Turns in one plane each, and the order they were made in; the first pair answered:
dar:
[-24  35 -10  -2  -1 -55 -22 -24 -30] -> [-20  33 -15   3 -27 -52  -9 -38 -23]
[  3 -13   0   4  43 -13  16 -13  -5] -> [ -4   1  -1   4  44 -23  -6  -1  -1]
[ 10  14   2   1  33  -8  35  57 -25] -> [ -3  27   3   0  22 -23  12  66 -19]
[ -4  -7  13  -5   3   5 -12  13  17] -> [ -3  -3  12  -4  -7   6 -13  12  18]
Pil:
[  3  32   1 -18  41 -40  -1  43 -30] -> [ 21  37   3 -25  21 -37  24  45 -28]
[ 34  -7 -18   9  37 -10  22 -27 -19] -> [ 48  -5  -5   1  15   2  36 -23 -14]
[ -3 -14 -51  21  53 -13  77 -11 -31] -> [ 32  -8 -21   4   1  20 103   0 -20]
[  4 -13   3  -2  -6  27  -8  16   7] -> [ -6 -16  -5   4  10  16 -18  11   5]
sovad:
[ 16 -25  22  -4  49  26  -8 -23 -29] -> [ 18 -18  36 -14  38  38 -21  -1 -20]
[-16 -31 -18   8   0  31 -19 -38  -5] -> [ -9   9  17 -23 -15  22 -50  10  -2]
[-44   1 -23  20 -12 -22 -35  -9  17] -> [-41  -5 -20  21 -17  -7 -38  -3  29]
[ 27   8  12  -9 -21  -8  15 -36 -16] -> [ 30   1  18 -11 -27  14  10 -26  -2]
nez:
[-23 -26 -21  29 -11   5 -19  -1  23] -> [-24 -29 -16  30   1  10 -23  -2  18]
[-13 -28  -5  23 -34  19  -9 -68  15] -> [-19 -18 -13  23 -53  10 -13 -48  29]
[-20 -27 -18   8  -8   5  -3 -11  10] -> [-19 -28 -19   7  -9   7  -1  -8  10]
Then:
Between the rows of a pair lie 2 to 3 turns.
[ -4 -29 -41  22   2   4  41 -20  -4] -> [ 20  24  16 -24 -38  10   9  44   8]
Pil, sovad
[ -8 -22  -5  19 -25   4   2 -54   5] -> [-20  -3  23  -1  13  13 -56   6  10]
dar, sovad, Pil
[ -7  23 -15  -6 -30 -37  -5   3  -7] -> [ -8  17   8 -13 -34  -9 -32   5   9]
Pil, Pil, Pil
[-20 -28  -7  17  27  33 -13  17  25] -> [-17   1  -3   0  25  10 -21  52  19]
Pil, sovad
[-23  13 -22   7  14 -33 -12   8   6] -> [ -3  12 -27   4 -12 -33  23   6   5]
Pil, dar
[-19  -6  18   6  -1  -3 -10 -54 -17] -> [  0  -9  30  -2 -34  35   0 -24  12]
Pil, Pil, sovad
[ -3  -3 -24  13 -16  14  26  20  24] -> [-4 12  3 -4 39  2 -9 37 -6]
sovad, nez, nez
[  9  20  14 -18 -23 -26  25 -16  -2] -> [ -9 -11  26  -5  -6  18 -12 -29  23]
sovad, Pil, Pil
[  4 -29  -4   8   9  -1  11 -75 -18] -> [ 14  31  38 -33  10 -36 -21 -18 -36]
sovad, dar, sovad
[-10   5   9   3 -36   3 -26 -37  17] -> [-15  19   8  -3 -31 -12 -37 -21  15]
sovad, nez
[  2 -36 -11  -5  41  27 -19  35   9] -> [  6 -42 -23   6  45   2  11 -13 -23]
sovad, sovad, nez
[ 24   9  32 -21 -26  14 -22  65  37] -> [  4   9   0  -5  51 -65   0  -8 -48]
nez, sovad
[ 10 -17   4  -2  17  37   8  22   6] -> [ 12 -12   9  -8  15  31   1  31   9]
sovad, sovad, sovad
[-17 -17  -7   6   2  15  -5  14  19] -> [ -7 -25   1   5   4  20  13 -11   3]
nez, nez, nez
[ -7 -10  -9  -2   5  24 -42 -15   7] -> [  0   6 -10  -7 -31   8 -29 -29   7]
sovad, dar, dar
[-36  22  -9  17  -8 -20 -30  42  15] -> [-37 -12 -11  31   3  19 -23  25  30]
sovad, nez, sovad
[ -4   5   8 -10 -28  -6 -23  26  19] -> [-16   3 -20   5  -2 -40 -12  -1  -7]
sovad, nez
[-10 -19 -52  31 -22 -16  41 -42   6] -> [ 10 -20   4  -4   9  61  -7  53  39]
dar, dar, sovad
[ -2  -9  11  -7   0  32 -28  31  22] -> [-23  -2  -9   4  -1   3 -40  23  24]
Pil, dar
[ -9 -17  18   2  48   8 -22 -33 -19] -> [ -3 -17  36  -7  19  26 -30 -37  -6]
sovad, dar, nez
[ 34  20 -35  -9 -26 -56  49  23 -17] -> [ 22 -15 -50  10 -34  -1  40  47  40]
sovad, nez
[-25 -27 -16   2  77  28 -20  51 -11] -> [ 15 -16 -30  -7  26  26  51  78  -3]
Pil, Pil, sovad
[  9  37   9 -12 -21  -1  25  11   3] -> [  9  16  -7   1  11  -2  42 -11 -13]
sovad, dar
[ -7 -27  23  19  33  43 -39 -21  22] -> [-36  -5 -15  30  17 -18 -55 -26  25]
Pil, dar, dar
[ 24  -7   7  -5  28  -4  12 -38 -30] -> [ 31   4  -1  -7 -16 -14  32 -31 -20]
Pil, nez
[ 17   6  31 -19  37   2  -7 -23 -39] -> [ 12 -23  13   3  42  25   2 -34 -25]
sovad, Pil
[  6  -1   4   0  -4 -25  31 -44 -33] -> [  2   9  -3  -5   4 -39  25 -32 -36]
dar, dar, nez
[ 10  -3  -1   8 -26  18   8  11   9] -> [-15  -8 -19  23   8  -2 -21   3   2]
Pil, Pil, Pil
[-40   2   8   6  33   8 -12  -1 -19] -> [-39  -6 -13  14  34   9  10   0 -17]
sovad, Pil
[  1   8  34 -26 -29  16 -16 -11   8] -> [-14   4  24 -18   9  -9 -32 -31 -14]
dar, Pil, sovad
[ 20 -24   1   1 -52 -12  43 -34 -18] -> [ 30  -1  42 -24 -47  -4  16 -18 -31]
Pil, sovad, dar
[ 10  -7 -32  14 -16  23  -4  61  52] -> [  5 -12 -33  18 -16  27 -12  53  57]
Pil, dar
[ 20  14  24 -11 -44   0   6  -8  -7] -> [ 24  -6  39 -12   3  30   2  -5 -17]
dar, dar, Pil
[-20  19 -16  -7  11 -26  -3  40  13] -> [-11  16 -23   1 -32 -19  22  20  26]
dar, dar
[  8  16  21 -26   3  23 -13  50  12] -> [-12  -5 -19   4  43 -27  10 -23 -32]
Pil, sovad, nez
[ -3  40   9 -21 -49 -30 -20  16   7] -> [-16  38 -10 -12  -8 -48 -29  29  -4]
nez, Pil, Pil
[ 14 -35  -1  10  40  46  -2  -8  12] -> [ 10 -32 -27  22  49  17  22 -10  -1]
Pil, Pil
[ 33 -19   5   0   0  59   3  59  25] -> [  2 -31 -15  20  70  32 -25  37  -5]
nez, Pil, Pil
[  2  -4  -1   6  -2 -21   2 -60 -18] -> [-10  18 -23  11 -36 -39  -7 -21  13]
nez, nez
[ -1  25 -22  -3 -30 -42  19  -5  -7] -> [  2 -12 -10  10 -45  28  11 -13  33]
sovad, Pil
[ -1  35  37 -10 -17 -21 -20  36   6] -> [-10  24  41  -6 -30  -7 -33  21  17]
dar, Pil
[-35  29 -22  -1  33 -29 -17  27 -18] -> [ -5 -26 -26  15  12  48  44   3   7]
nez, Pil, sovad
[ -6 -42   7  -9  18  46 -17  13   9] -> [ -5 -27  -2  -8  35 -13   6 -28 -45]
nez, sovad, sovad
[ -3 -28 -14  27  55   5   8 -26 -13] -> [ -8 -18  -6  23  49 -10  -1 -42 -25]
dar, nez
